128 stands for zero in the data rows.
Each row of this table is followed by its label. One hidden rule gives the labels. It looks at one to three of the table's principal directions, none of them among the few with the most spread.
[118 164 133 100 165 130 123 130 124 170 173 123 106 161 118 123 108 119
 150 119 145 134 127 134 172 104 150 141 224 106 195 148 204 174 174 126
 151 156 128 153 159 134 123 136 142 162 138] gl
[102 159 151  91 117 128 130 118 134 111 105 116 135  92 103 147 164 132
 149 125 175 121 139 132 186 150 220 114 116  80  74 128 140  47 155 135
 104 146 154 157 124 154 158 134  95 123 174] gl
[112 111 151 188 100  80 107  83 157 113 106 122  91  88  83 160 103 135
 132 149 108 126  99 130 158 178 174 124  41 158  57 116  47  89  97 141
  86  83 134  94 137 159 130 142 116  86 138] gl
[158 150 120  69 140 187 151 147 102 126 154 128 155 173 159 118 153 133
 143 125 180 113 141 136 140 135 208 125 150 121 184 102 207  93 162 111
 172 158 128 138 126 144 105 127 105 184 142] gl
[179 115 112  56 170 156 187 207  99 137 231 182 138 200 170 154 156 135
 176  74 173 112 144 135 179  84 188 138 238 194 210 123 255 226 180  67
 161 205 164 197 104  86  98 151 109 248  72] bt
[107 156 162 212 131  84 132  86 121 136 184 155  97 139 133 146  90 137
 173 158 149 100 110 180 167 188 167 136 130 184  93 126 120 124 129 152
 120  77 171 115 162 197  93 146 165 149 116] nf
[162 164  73 110 177 224  86 158  72 111 110 107 114 157  75  71 164  58
 109 154 127  95 139  81 148  89 173 114 237 159 184 112 187 150 125  71
 233 166 154 114 169  94  78  76 104 141 136] cm
[ 79 152 177 159 118  37 120  98 172 136 138 127 109  82 108 151  97 137
 139 138 125 155 120 146 147 120  82 132 130  55  51 184 104 119 134 173
  66 106 124 141 143 170 185 138 176  75 151] cm
[146 117 132  98 131  95 171 155 130  74 168 154 163 149 165 153 165 158
 128 109 180 110 144 138 121 114 135 123 112 133  66 146 149 110 125 118
 121 147 154 158  91 137 153 143 113 162 101] cm
[103 137 143 119 134  89 120 133 158 102  92 126 111  56  64 160 165 129
 144 124 116 129 129 109 181 100 173 134 109  92  63 150  99  82 150 124
  67 139 157 160 112 134 181 131  81  94 155] nf
[122 143 163 188 140  80 108 105 144 140 152 140  82 109  85 136  96 112
 149 156 100 122  96 133 155 117 125 129 138 130 106 151 129 144 117 147
 105  94 137 109 158 170 131 115 152  99 137] nf
[150  80  93  92 109 195 133 134 134 171  80  51 118 146 153 101  94 131
 130 101 107 155 136 118 119 122 106 167  77  70 197  87 132 102 121 122
 141 123  57 108 123  86 128 117 115 115 113] bt
[ 83 108 140  44  85 145 120  78 158 134  12  24 117  62 108 115 143 147
 134  67 132 168 146 120 151 136 109 131  40   3  66 110  78  13 130 143
  60 135  88 155  86  92 198 120  67  65 179] bt
[174  77  92 136 117 180 112 153 127 179 128 125 136 172 163  92  82 112
  81 137  67 158 118  97  46 113  49 132 126 158 243 104 133 220  91 123
 175 124  53  72 141  85  86 120 160 122 104] cm
[142 122  77  45 154 223 120 136  90 101  42  64 104 110  76  94 187 114
 152  86 119 113 143  98 181 106 193 134 139 128 139  79 129  67 155  52
 157 170 146 161 102  57 118  91  29 143 133] bt
[ 84 113 147 155  97  84  96 105 167 139  68 118 132  59 110 127 125 134
  90 135  85 155 128 109  89 126  48 116  73  87  73 153  44 122  97 173
  66 103 110 116 118 129 175 131 128  53 158] cm
[134 148 148 196 136  85 105 118 131 115 203 201 113 139  97 164 122  96
 110 156 122 109 109 122 137 149 175 106 162 255 149 132 132 211 112 129
 127 126 177 103 148 158  76 155 133 147 131] bt
[178 113  72  77 187 177 169 206  81 110 142 147 139 173 129 122 165 130
 160 112 123  97 124 124 139  60 146 156 200 141 193 129 190 151 177  60
 184 172 134 173 109  68 121 112 121 194  69] gl
[129 134 128  64 161 105 176 159 104  62 168 175 174 147 171 138 215 172
 139  81 195  91 161 142 129 106 130 106 163 179  53 148 158 133 150  96
 122 176 205 206  66 119 144 146  69 209  98] cm
[159 109 125  81 135 145 166 169 122 129 175 147 148 160 171 137 149 136
 144  89 153 128 148 131 128  98 130 137 153 143 166 122 198 162 143 109
 126 164 134 161  96 109 124 140 108 178 103] bt
[120 111 146 150 125  86 159 128 142 171 166 131  91 141 131 171  64 144
 183 111 118 144 100 166 179 135 131 164 137 102 152 140 144 156 156 134
 102 114 105 146 142 121 140 149 189 140  91] cm
[139 160 128 173 146 106 131 135 109  88 156 165 125 135 104 140 127 109
 133 168 129 106 111 138 133 127 149 120 162 152 102 146 126 126 130 112
 158 118 153 117 152 146 114 111 175 127 116] cm
[129 100  75 118  76 209  95 121 118 140  32  75 161 128 134 102 115  86
  42 117  96 159 144  87  54 149  65 115  78 100 201  89  65 126  76 135
 168 134  68  74 126  41 114 106 138  72 139] cm
[156 110  91 110  90 175 140 145 119 135 138 117 183 192 192 125  96 108
  62 121 149 154 146 121  51 144  78 124 116 111 217 111 142 157  98 138
 186 145  68  87 130  81 105 133 185 129 111] bt
[131 132 141 180 103 118 108 132 137 163 173 170 127 140 121 155  86  84
 103 153 113 144 114 120 118 148 136 116 157 168 196 130 147 207 110 153
 134 127 115  91 162 130  95 147 187 115 137] bt
[129 142 138 175 119 109  79 116 140  90 106 143 117  87  70 123 143  85
  79 167 100 124 120  85 114 123 127  87 120 158  72 140  87 139  74 130
 130 118 150  85 147 141 124 100 118  70 159] nf
[ 79 140 132 181  92 106  84  91 144 120  64 125 169  78 126 116 139 110
  51 155 106 134 140 114  38 144  33 111  68 104 101 148  31 102  82 198
  93  93 122  90 121 138 153 132 139  49 170] nf
[133 143 146  93 132 118 136 155 132 124 181 184 175 139 177 119 167 134
  98 115 151 138 160 116  83 107  91  93 182 167 137 147 177 201 129 134
 125 168 152 152 106 138 121 142 115 163 142] cm
[ 96 105 112 166  91 121  92 106 129  92  46 135 172  75 123 115 168 115
  46 134  93 125 141 100  32 143  29  98  54 160  75 130   5 119  64 161
  98 107 138 100  93  94 141 129 108  64 143] bt
[112 121 156 150 103  98 126 105 134 132 160 157 137 128 149 144 125 138
 130 132 154 123 126 146 125 179 145 110 108 182  90 123 116 141 112 153
 103 116 146 125 125 160 112 167 135 138 137] cm
[ 83 134 138  59  96 145 131  74 138 144  65  51 146 124 164 105 123 160
 114  78 166 159 151 145 116 161  82 120  81  29 104 119 102  57 129 161
 111 132  94 146 105 110 167 127 110 111 160] cm
[148 125 108 139 115 174 108 137 132 144 109 104 106 117  88 133 109  87
 133 150 104 139 122 107 157 133 198 149 119 122 187  96 138 109 135 112
 143 129 101  96 154 120 105 124 130 101 146] bt
[125 139 106 109 130 154 129 130 108 125 119 106 151 148 139 111 133 115
 121 136 151 122 137 137 105 126 116 144 144  95 148 130 140  93 143 134
 153 135 108 130 132 121 130 135 156 124 134] bt
[131 100 118 169 110 127 105 102 145  95  45  68  96  79  82 116 120 119
 115 141  85 124 115 106 124 121 101 138  28  85  54 117  44  48  74 130
 108  80 111  85 125 123 156  85 100  49 126] nf
[143 124 143 169 157 109 108 120 133 124 142 153  70 104  63 143 133 116
 156 136  83 106  97 112 179 113 183 125 130 208 128 118 123 160 124 102
 106 114 169 120 133 143 102 117  75 135 125] cm
[132 127  95  80 158 143 162 149  98  92 108 111 155 149 152 112 166 153
 138 103 151 107 141 144 109  94  89 147 141  94 110 140 129  86 154 104
 148 144 135 170  95  95 153 119 119 156  95] bt
[140 143 119 130 128 132 159 151  99  91 174 201 178 161 170 156 162 133
 109 120 160 108 143 142  99 151 145 102 153 214 151 120 137 170 135 111
 153 154 176 143 105 112  91 144 134 189 103] cm
[140  98 104 111 115 164 128 126 124 113  42  61 133 116 134  90 132 127
 102 108 103 134 134 109  84  93  35 133  65  40 106 123  90  70  84 131
 135 109  89 110 106  82 166  72 114  77 114] cm
[142 124  97  39 121 207 152 160 105 123  89 101 168 138 154 118 174 129
 128  92 162 130 160 118 130 120 167 130 129  84 174  97 167  79 157 104
 150 176 116 159  97  81 135 122  87 155 138] nf
[123 126 144 175 134  87 133 140 141 138 168 179 118 111 110 170 124 130
 152 148 115 116 112 139 153 134 175 144 128 179 138 136 125 154 149 137
  92 117 153 134 132 157 121 162 134 139 122] bt
[123 145 151 153 143  85 138 120 128  93 145 152  90  98  78 162 136 137
 182 143 132 108 107 146 203 144 213 127 132 160  50 133 115  96 152  99
 106 119 175 149 135 158 129 130 123 135 123] cm
[101 155 143 112 131 106 141 133 124 124 132 145 152 115 134 137 146 133
 137 128 153 127 135 145 130 122 117 123 161  85 104 158 141 111 156 145
 113 142 139 163 123 135 159 137 156 129 142] nf
[121 152 134 105 154 101 122 120 138 108 125 115 129 124 116 109 141 136
 116 130 127 132 129 122 110  85  82 125 149  81 100 163 132 113 137 131
 126 133 123 139 124 141 161 111 123 112 142] nf
[156 126 131 223 134 127 124 158 114 203 220 202  99 172 124 156  46  86
 157 185  82 130  82 147 139 147 159 148 205 208 255 124 179 252 144 132
 165 107 104  88 196 141  56 151 244 152  96] nf
[ 87 121 133 199  58 129  96  70 148 195  80  84 136 119 152 115  30 111
  91 172  95 174 111 152  61 201  47 145  59  54 168 119  48 102  97 207
 124  62  33  53 176 141 126 142 246  40 155] bt
[137 125 111 153 133 144 101 124 121 141  95 100 115 128 106  92  99 106
 115 168  89 132 107 117  95 111  82 138 131  87 140 136 110 115 113 133
 159 102  81  90 160 127 129 102 174  81 133] cm
[113 147 157 146 131  64 153 108 141 108 183 166 139 142 160 157 120 168
 139 130 158 124 127 164 126 156 133 124 116 156  86 146 117 130 141 143
 107 114 154 139 121 175 130 156 141 159 118] cm
[119 128 119  92 134 162 123 117 126 128  59  64  91  88  71 126 144 108
 160  93 113 128 128 118 186  95 154 154 112  57 135 114 129  57 149 111
 101 137 125 152 112  90 159 100  78  98 144] bt
[153 122 105 106 124 146 143 143 117 120 152 131 161 181 171 121 117 121
  89 116 142 140 138 124  74 117  78 122 145 128 178 129 151 165 114 121
 171 147 100 114 122  96 114 124 159 144 106] bt
[116 156 101 155 158 176 117 110  87 120  84  95  86 113  73 118 139 111
 179 143 123  86 118 145 199 150 214 157 139 144 135  95 109  57 160  98
 153 108 168 134 151 127 100 106 100 139 124] nf
[173 103  88 135 123 196 108 145 116 126  86  88 145 142 142  70 126 106
  92 167  97 125 133  99  57 107  86 140  88 105 161 103 121  94  89 125
 177 104  73  70 139 128 111  93 130  91 129] bt
[117 133 130 217 113 103 122  97 141 143 126  97  98 129 122 137  56 126
 145 177 115 126 106 160 139 164 129 169  77  90 115 128  83  77 114 161
 130  58 100  78 176 175 127 125 194  85 112] nf
[151 104 111 105 105 158 128 139 138  99  92  95 157 120 146 110 155 125
  96 128 137 130 151 105  87 115 114 130  60  97 106 111 116  70  95 132
 126 126 106 106 103 126 144 117  92  98 138] bt
[147 132 157 196 148  80 134 126 132 134 203 178  81 140 112 150  90 136
 177 165 113 112  93 150 176 149 183 130 152 205 105 132 145 175 131 113
 130  97 154 113 164 184  91 135 160 155 102] nf
[141 122 129 139 122 132 131 132 123 139 174 163 134 158 144 148 120 115
 114 115 133 126 127 127 121 142 141 119 145 199 188 113 151 193 120 127
 135 141 141 119 124 115  90 148 126 161 117] bt
[140 102 100  82 101 190 141 137 128 152 113  91 130 153 160 132 114 130
 122  82 145 154 155 117 153 157 165 134 113 134 187  79 145 143 126 103
 151 158 109 128 120  76 103 134  97 157 113] nf
[139 168 133  95 170 121 145 154 105  89 184 179 143 146 131 130 182 134
 143 123 167 102 144 130 151 107 173 105 210 182 109 144 186 157 161  92
 150 171 192 172 118 143 112 129  99 191 126] cm
[139  88  79  82 111 198 162 152 126 185 103  80 137 167 182 134  89 149
 136  78 122 162 147 137 132 140 128 177 104  92 253  81 138 137 159 112
 149 145  70 135 116  58 116 142 128 164  89] nf
Here are more rows. What is the label of each one?
[158 131 106 106 170 173 121 159 100 140 144 121  85 150  84 115 133 104
 169 130 124 108 115 111 201 103 208 136 207 157 166 114 194 157 154  73
 177 157 144 143 157 110  98 111 108 166 114]: gl
[155 134 118  92 156 138 172 179 110  93 162 182 148 133 131 165 184 139
 158 105 145 105 138 132 158 101 199 133 156 175 153 121 171 134 175  83
 124 170 177 177  90 110 121 135  85 193 105]: cm
[148 148 177 230 126  61 128 131 138 142 219 209 146 148 169 121  79 126
 125 221 109 123  95 159  48 133  63 118 140 145 116 171 147 171 104 184
 132  65 104  72 172 232 110 131 248 107 129]: cm
[118 133 143 102 122 101 147 139 125  88 163 178 170 128 158 151 183 138
 108  94 173 117 157 129 114 131 121  95 145 185  83 141 138 160 121 126
 105 164 185 168  85 119 132 153  97 165 125]: bt
[132  99 139 127 106 119 127 126 149 146 123 117 118 124 127 143 106 138
 129 124 126 140 116 122 142 143 148 126  87 116 120 120 123 126 112 138
 112 121 104 115 130 131 138 138 125 116 130]: gl
[ 99 157 159 220 136  46 101  89 141 102 130 152 119 101 103 122 108 143
 119 206 115 106  96 147 100 150  97 117  98 122  20 173  54  89 103 172
 117  59 139  91 165 214 147 124 180  78 142]: gl
[109 128 159 202 102  59 110  83 165 109 120 116 115  99 122 133  91 144
 111 174 116 134 111 139 102 157  93 128  45 102  33 148  53  79  83 173
  95  63 113  79 147 194 152 127 160  64 139]: nf
[151 146 104 111 173 165 132 141  91  78 115 140 112 122  78 130 190 121
 159 128 130  80 123 121 175 114 228 129 143 192 127 101 136  86 159  70
 148 146 188 150 111 121 102 110  50 170 124]: nf
[152 142  76 169 127 218  90 135  81 130  98 133 145 152 113  96 131  65
  77 168 100 107 128 101  79 147 141 118 149 193 232  86 115 150 101 116
 206 124 125  68 158  95  56 103 139 122 134]: nf
[140 132 166 208 117  82 130 129 137 152 182 180 137 133 155 124  81 130
 141 205 106 128  94 158  75 142  89 129 121 123 116 155 133 139 117 174
 123  71  92  85 166 209 120 135 234 100 131]: nf
[133  90 128  53 105 128 158 140 144 118 106 105 166 125 178 120 151 168
 123  90 146 153 149 130  88 114  79 131  80  74  92 129 125  91 132 130
  98 147  90 156  77 109 171 144 110 126 128]: bt
[121 121 166 242 118  64 115 105 139 147 146 159 116 107 138 110  77 140
 146 211  85 118  87 161  75 148  57 137  88 123  62 158  78 115  97 183
 105  38 101  78 166 215 132 126 222  74 124]: nf
[130 104  77  93  94 213 125 134 105 179  69  70 148 163 154 105  83 105
 102 114 115 163 130 125  93 151  90 146 128  64 234  95 121 126 132 126
 184 141  42 105 144  47 115 124 190 111 120]: cm
[140 110 107 126 110 220 143 120  95 229 130  81 123 195 189 100  58 126
 165 121 137 133 120 167 130 176 140 170 128  96 255  73 183 125 149 153
 175 105  63 104 161 117  79 136 178 164 112]: gl
[152 115  88  92 122 219 101 141 108 168  81  78 125 152 123  79 111  98
 106 133 107 145 129  94 113 124 127 125 149  96 209  95 153 137 118 110
 192 144  72  97 155  85 103  98 132 116 141]: gl
[146  77 100 155  93 158  99 141 134 128  75 132 141 108 115 128 131 100
  63 128  75 138 125  79  73 130  88 108  69 172 158 103  65 170  65 129
 129 124 107  81 114  72 113 119 107  87 122]: gl
[162 183 117 104 207 130 142 175  81  82 219 189 146 186 137  98 181 126
 148 163 177  79 137 133 134  84 167 112 255 189 114 162 226 167 167  80
 205 167 188 163 147 170  96 119 134 208 112]: bt
[155 124 111  81 136 176 126 166 114 121 129 140 139 133 113 129 168  99
 117 109 133 124 141  94 142 100 173 113 167 153 175 113 180 157 134  96
 147 178 141 143 114  89 114 121  86 150 136]: cm
[122 167 187 222 151  36 115 108 134  97 221 215 102 118  92 164 134 129
 159 194 153  77  94 151 172 161 216 102 148 232  37 159 136 145 120 148
 106  91 209 117 162 241 103 154 139 147 141]: gl
[155 153 101 167 150 157  91 137  97  80 121 144 120 132  75 109 154  66
  87 160 109  96 124  89 116 105 137 100 169 189 134 126 126 154  87  98
 184 134 166  91 149 111  90  83 116 112 128]: nf
[144 155 131 126 144 127 130 145 114 111 191 176 141 161 141 132 143 111
 111 128 153 121 141 120 127 123 143  99 199 193 149 135 178 200 124 109
 163 160 167 133 136 130  93 127 130 171 122]: cm
[125 130 143 155 149  87 130 112 123 104 164 158  70 121  69 172 126 131
 177 120 129 103  99 139 223 155 228 121 149 223  79 120 118 152 142  84
 116 131 190 148 136 132 101 143 101 163 107]: cm
[ 79 107 169 130  79  63 150  94 174 139 103 108 142  79 162 157 110 169
 138  99 136 161 137 161 113 150  63 144  40  50  56 147  71  73 126 185
  32 100 105 149  93 145 193 160 145  83 140]: bt
[170 128  82 119 134 208 127 163  99 129 124 123 137 148 112 122 138  87
 135 154 119 116 130 116 130 124 207 157 141 150 224  86 163 102 156  93
 174 144 107 107 141 111  85 129 129 139 131]: bt
[123 130 129 103 111 134 139 121 131 122 124 119 178 146 184 116 143 134
  84 103 155 135 155 131  60 118  50 121 102  92 146 136 133 118 107 165
 120 132 116 126  97 121 146 128 122 125 136]: nf
[108 185 159 185 175  61 133 124 112  91 181 189 108 111 102 136 146 140
 176 173 140  88 114 161 169 128 156 119 196 171  34 171 131 129 155 119
 127 107 204 157 154 197 125 122 156 152 120]: cm
[121 169 117 103 143 156  90 123 124 122 107  93 137 131 114  77 142  96
  84 142 139 137 152  95 107  96  91 107 184  76 127 148 155 128 113 132
 172 148 123 115 154 131 136  92 124  99 165]: nf
[ 75 111 130 191  70  94  66  80 163 114  22 108 163  48 115 106 133 107
  20 150  69 156 139  91   8 138   0  98  28  96  63 150   0 113  42 201
  74  82 102  72 111 114 168 118 135   3 171]: nf
[146  86 147 157  85 107 131 134 165 163 157 132 134 135 168 137  78 133
 116 143 116 160 124 127  94 143  96 135  76 117 136 124 130 156  92 162
 106 103  75  88 138 153 129 148 171 100 123]: bt
